In the data rows, 128 means zero.
Some points, each followed by its number:
[109 123  89  67  75 139  64 115 115  84  79 107  61 152  79 152  64  96
 112 107  73  91  97 104] 0
[161 119  94 132 182 108 173 121 116 255 131  93 121  75  89 153 149 131
 112 167  87 132  90 141] 1
[108 211 187 115  97 186 192 172 122 123 160 159 113  86 174 153 141 112
 226 106 192 161 139 141] 2
[150 144 171 166 109 113 134 175  90 201 114 181 155 103 110  96 136 145
 176 110 134 121 154 215] 3
[120 211 136  69 119 148 125 121  80  83 156 133  98 126 120 113 118 112
 106 102  90  99 116  86] 4
[ 85 112 110 148  28  73 126 156 103 131 165 124 182 140 127 100  82 140
 118 109  77  77 102 141] 5
[165 154 255 255 129 219 162 255 255 177 170 255 171 183 213 127 182 182
 200 144 255 255 248 175] 6
[ 94  80  89 124 100 155 115 117  85  97 143  70 100  73  90 104 106  77
 117 135  82 134 115 101] 7
[120 144  94  59  83 130 114  82  93 119  93 143  87  78 121 136 105  98
 180 126 109  79 123  63] 8
[122  66 125 146 121 144  93 101 135 154 149  77 135 112 122 121 146 142
 183 100 173  73 122  75] 9
[143 103 104  65 164 141 174 107 147 140 103 108  92  79  80 109  64 104
 102 158 107 163 120 142] 10
[ 76 112 128  67 105 120 140 137  98  93 127 110  83 142  88 136  81  88
  85 126  84 100  87 163] 11
[ 96  99 125 129  72 110  94 142 106 140 113  79 163 108 127  87  79 179
 163  80  90 110 180 117] 12
[ 89 117 132 132 128 127 121 131 164 177 190 143 177  82 126 119 111 146
 101  80 216 139 220 146] 13
[109  71 125 134  94 144  93 110  93 130 109  85 122 101  83 151 103 110
  84 122  80  78  90  90] 14
[136 148 129 104 128 154 118 145 226  99 209 110 161 185  83 126 118  93
 153 149 114 113 132 120] 15
[129 133  68 169 219  77 168 145 176 166 171  97 202  98 122 102 148 159
 103 142 173 130 142 222] 16
[ 55 127 185 109 135  85 113 171 161  95  82 159 104 189 159  98 118  99
 100 115  75 126 136 135] 17
[115 153  92 134  59 102 103 114 131  81  94 189  94  96  86 109  80  96
 111  85  99  87 125 174] 18
Which three points above are nearest to each new point by angle? Their numbers follow each, nearest first.
[248 165 146  90 255 100 255 126 180 160  96 143 255 196 158 166 234 190
 156 222 160 128 156 255] 16 6 1
[ 85 151 139 104 155  66 119 137 165 113 108 127 170 165 178 143 152 107
 147 122 111 116 124 114] 17 15 5
[187 255 154 151 199 190 158 119  79 132 131 221 210 197 254  84  99 205
 136 205 162 168 115 179] 6 2 3
[137 127 119  59  83 177 126 116 172 151 143 129  68  84 117 136  89 127
 108 135 130 156 106 106] 10 0 8
[ 69 114 156 121 116 123 135 130 156 100 103 113 141 248 117 150 152 121
  93  98 108  99 154  76] 17 15 0
[115  51  64 105  88 100  80  90 114  96 172 120 128 100  91 114 116 132
 160 154 156  72 149  96] 9 7 8
[175 169 135 135 147 148 122 114 126 148 120 141  78  82 107 186 127  95
 122 174 151  88 158  83] 8 1 4
[172 155 119 122 139 100 133 142  92 125 146  84 135 132  88 100 127 115
  98 104 113 156  95  99] 4 7 1
[223 255 176 224 253 243 178  96 149 255 181 255 197 151 160 199 255 180
 196 190 212 168 174 139] 6 2 3
[163 109 191 131 183  79  92 144  97  83 132  81 125 123 161 165 141 120
 132 157  95 122 152 149] 17 16 14
[110  99  80  97 145 113  99 126 140 108 163  77  78 106 100  88 144 174
  77 172  56 165 118  81] 7 10 14
[163 222 206 192 155 118 126 231 199 161 135 193 134 171 255  87 133 177
 125 241 178 129 130 196] 6 3 2
[130 121 142 203 130 120 106 176 186  65 137 176 113 168 217 104  93 134
 152 141 204 167  71 189] 6 2 17
[156 118 152  78 105 120 185 138 111  91 114  92  88 131  97  99  93 114
 133 111  91 207  87 108] 10 11 7
[174 151 193 129 184 116 137 135  91 116 130 120  93 154  84 227 166 138
 128 110 117 121 182  82] 4 1 2
[113 197 141 105 204 146 146 162 244  83 123 192 132 133 198 134 150 100
  97 165 158 238 174 145] 6 2 17
[160 133 136 148 121 102 111 155 135  92 131 143 103 200 156 126 106 139
 159 159 155 127 144 184] 6 17 3
[138 178 170 126  80 123 126 112 125 175 152 145  94  93  49 173 220 128
 185 164 223 168 111 115] 2 6 3
[137 106  96 106 134 161  89  90 113 109 170  74 152 135 142  70  83 114
  85 105  79 119 141  85] 7 14 12
[171 122 122 107 188 172 155  84 105 102 112 144 176 150 140 119 122 106
 112 117 107 185 110 128] 10 4 16
[ 72 116 150 131 114  74 126  94  91  91 129  65 142 154 119 165 116  98
 172  47 118 136 167  93] 12 9 7
